Here are some points, one per row:
"-46 23 7 7 -75 -25 5 -37 61 -5 -49 -46 -5 26 -26 -1 -10 50 47 -49 -23 22 -38 32 -77 1 -40 -55 95
 -37 -24 -9 26 6 9 18 63 67 -42 -4 1 -7 47 -22 -43 -53 21 6 34 -37"
"-15 -15 23 6 -55 -12 -28 -34 6 -15 65 8 -44 35 -22 -44 15 -24 55 22 127 16 37 -79 5 63 -30 41 35
 30 52 38 -37 38 43 -36 -10 34 -10 -47 -30 -66 30 29 18 -13 74 52 18 -58"
"-43 16 24 -50 -52 -18 21 -40 60 17 -16 -50 -28 -43 -14 -17 -19 15 51 -35 8 -17 4
 0 -57 -36 -19 -9 86 -2 14 -26 21 -41 -3 27 59 37 -67 27 -58 41 -17 10 30 -106
 46 -17 18 -86"
"-26 41 58 12 -63 13 -36 -65 -11 -55 -38 2 4 36 -17 6 -62 19 76 1 26 7 57 37 74 -40 -13 -34 -23
 -16 -13 -3 -29 65 5 36 -9 63 -37 -11 -22 99 -12 108 7 -22 -14 4 100 -16"
"-51 -35 31 -29 -45 -26 3 5 -17 0 -46 -8 -45 34 -15 -43 -34 -24 -24 29 50 -22 -62 -23 13 56 -98 7 47
 -11 -12 41 10 11 -39 -92 -16 17 30 2 -32 -47 32 99 58 -36 11 -8 -8 -48"
"-56 -16 9 26 26 -4 6 13 86 -34 41 -41 10 -21 -15 46 -4 29 -10 -38 22 -9 23 -39 -64 -27 23 -90 64
 -76 33 63 11 -54 1 0 61 -31 -33 57 58 -12 -23 3 12 -66 26 33 2 -51"
"16 42 -22 25 -20 26 -41 -30 -52 28 28 123 29 19 -37 -47 75 18 -115 -27 60 36 20
 -51 17 25 -17 32 -35 -31 33 20 -43 -27 18 -82 -17 0 2 -19 -5 61 -17 -26 -13 -9
 -37 -42 -81 -24"
"-16 -21 -11 9 -2 -19 34 -27 35 -69 -14 39 7 41 -32 -77 -11 -25 -10 -60 -2 0 39 30 -21 46 -46 55 24
 -57 36 -39 -31 8 -14 -71 -14 62 65 -30 -33 -9 -13 90 -2 -18 63 91 -26 -29"
"-45 19 9 -44 -83 -8 41 41 47 -11 -10 -1 -31 17 -27 17 14 31 0 10 17 17 97 -49 35 -26 71 -32 6
 11 47 45 53 0 46 6 -35 -33 -75 -47 104 79 -41 26 52 28 18 2 34 49"
"14 -14 18 15 -13 21 68 -14 20 -8 72 87 -66 -48 -34 21 16 33 -12 -17 20 -56 -50 -27 -38 34 -67 -81 17
 5 42 31 34 -12 84 -50 -27 41 32 -25 54 41 24 -5 48 39 2 42 -83 -31"
"-47 -8 -4 24 -59 11 -13 16 78 -76 23 11 -43 -79 -26 42 3 102 -30 54 2 -50 78 -47 40 -33 41 0 -9
 -15 18 10 53 43 -33 -8 -37 9 17 -26 85 50 -23 -8 51 -38 -29 28 55 25"
"41 1 -4 3 -66 -72 -30 -7 -6 37 10 15 34 -46 -28 -41 69 -15 -15 -37 -18 39 3
 17 -36 -37 57 11 -7 -1 -17 51 56 -46 -34 37 90 33 -103 47 84 -34 36 13 -28 12
 -61 10 -18 -39"
"15 56 -32 29 -37 -29 -72 45 36 75 21 95 -18 -62 -67 55 19 28 0 18 -3 25 -23 -22 -1 -76 34 -12 50
 -39 21 30 -45 -45 -2 17 117 -8 -28 -5 -14 2 25 25 -39 -5 -40 32 -25 -72"
"-18 -5 41 -13 -31 -26 -33 63 36 27 7 16 36 -45 -41 42 -39 71 18 -60 3 22 68
 -66 -2 17 23 15 -35 -9 -7 -9 -18 42 46 21 -86 29 -76 -17 77 66 -35 41 47 -50
 -104 55 21 -11"
"57 -22 0 -17 -52 -25 -65 -20 -3 62 16 12 14 -59 -11 82 51 1 -45 -19 62 60 -6 -1 -11 -66 13 -14 70
 -28 -58 0 44 -72 -16 4 67 44 -11 50 54 39 -29 -31 -59 11 -4 39 -13 -9"
"-23 46 -49 -61 -31 -1 -35 76 -3 23 35 16 -21 -67 34 -31 24 24 27 -34 10 58 -33 -17 70 -46 30 78 -86
 -34 5 -14 -26 54 12 -3 -14 -11 -2 23 31 81 -21 6 -19 74 -19 -22 -1 11"
"-4 7 47 19 -25 27 -75 48 15 -17 -32 29 32 -28 10 3 29 -20 -40 49 10 45 24
 9 34 -49 60 73 -103 23 -44 31 -8 -14 13 29 -65 -12 -3 -9 -20 73 9 -19 -23 59
 -26 6 33 -22"
"-10 -2 -77 6 22 20 38 -21 43 -68 17 2 21 6 -85 -26 -7 0 -49 40 -14 -33 32
 -77 -8 60 -46 -62 11 48 23 -4 15 10 59 -53 -35 8 12 0 54 63 24 -23 36 4
 22 19 -79 -102"
"-32 -7 1 0 -24 32 -31 53 -56 25 -7 5 -8 -10 -25 -20 -19 30 16 6 19 65 -7 21 33 2 83 70 -73
 21 -37 -11 -10 11 4 69 -13 -12 59 17 14 91 18 -2 55 50 -33 -35 34 53"
"-76 -6 18 -2 -60 -26 30 7 -22 -2 12 6 -44 16 -68 -56 13 7 -14 -4 41 -22 33 -4 5 17 -25 -13 49
 20 16 29 -33 70 4 -97 16 68 -18 86 -96 -33 -24 43 49 16 60 46 -39 -17"
These points spread out most along one direction. Take the direction at right angles to it along which they spread out most. Go by this last direction. For each point below, how far along it does it lie, from 0 to 99? The average is 50, and the first point in the table lies past the average. One standard deviation of the points above along it is 16.
"15 56 -32 29 -37 -29 -72 45 36 75 21 95 -18 -62 -67 55 19 28 0 18 -3 25 -23 -22 -1 -76 34 -12 50
 -39 21 30 -45 -45 -2 17 117 -8 -28 -5 -14 2 25 25 -39 -5 -40 32 -25 -72" 74
"-51 -35 31 -29 -45 -26 3 5 -17 0 -46 -8 -45 34 -15 -43 -34 -24 -24 29 50 -22 -62 -23 13 56 -98 7 47
 -11 -12 41 10 11 -39 -92 -16 17 30 2 -32 -47 32 99 58 -36 11 -8 -8 -48" 38
"-45 19 9 -44 -83 -8 41 41 47 -11 -10 -1 -31 17 -27 17 14 31 0 10 17 17 97 -49 35 -26 71 -32 6
 11 47 45 53 0 46 6 -35 -33 -75 -47 104 79 -41 26 52 28 18 2 34 49" 45
"57 -22 0 -17 -52 -25 -65 -20 -3 62 16 12 14 -59 -11 82 51 1 -45 -19 62 60 -6 -1 -11 -66 13 -14 70
 -28 -58 0 44 -72 -16 4 67 44 -11 50 54 39 -29 -31 -59 11 -4 39 -13 -9" 77
"-15 -15 23 6 -55 -12 -28 -34 6 -15 65 8 -44 35 -22 -44 15 -24 55 22 127 16 37 -79 5 63 -30 41 35
 30 52 38 -37 38 43 -36 -10 34 -10 -47 -30 -66 30 29 18 -13 74 52 18 -58" 36
"-18 -5 41 -13 -31 -26 -33 63 36 27 7 16 36 -45 -41 42 -39 71 18 -60 3 22 68
 -66 -2 17 23 15 -35 -9 -7 -9 -18 42 46 21 -86 29 -76 -17 77 66 -35 41 47 -50
 -104 55 21 -11" 45
"-26 41 58 12 -63 13 -36 -65 -11 -55 -38 2 4 36 -17 6 -62 19 76 1 26 7 57 37 74 -40 -13 -34 -23
 -16 -13 -3 -29 65 5 36 -9 63 -37 -11 -22 99 -12 108 7 -22 -14 4 100 -16" 41
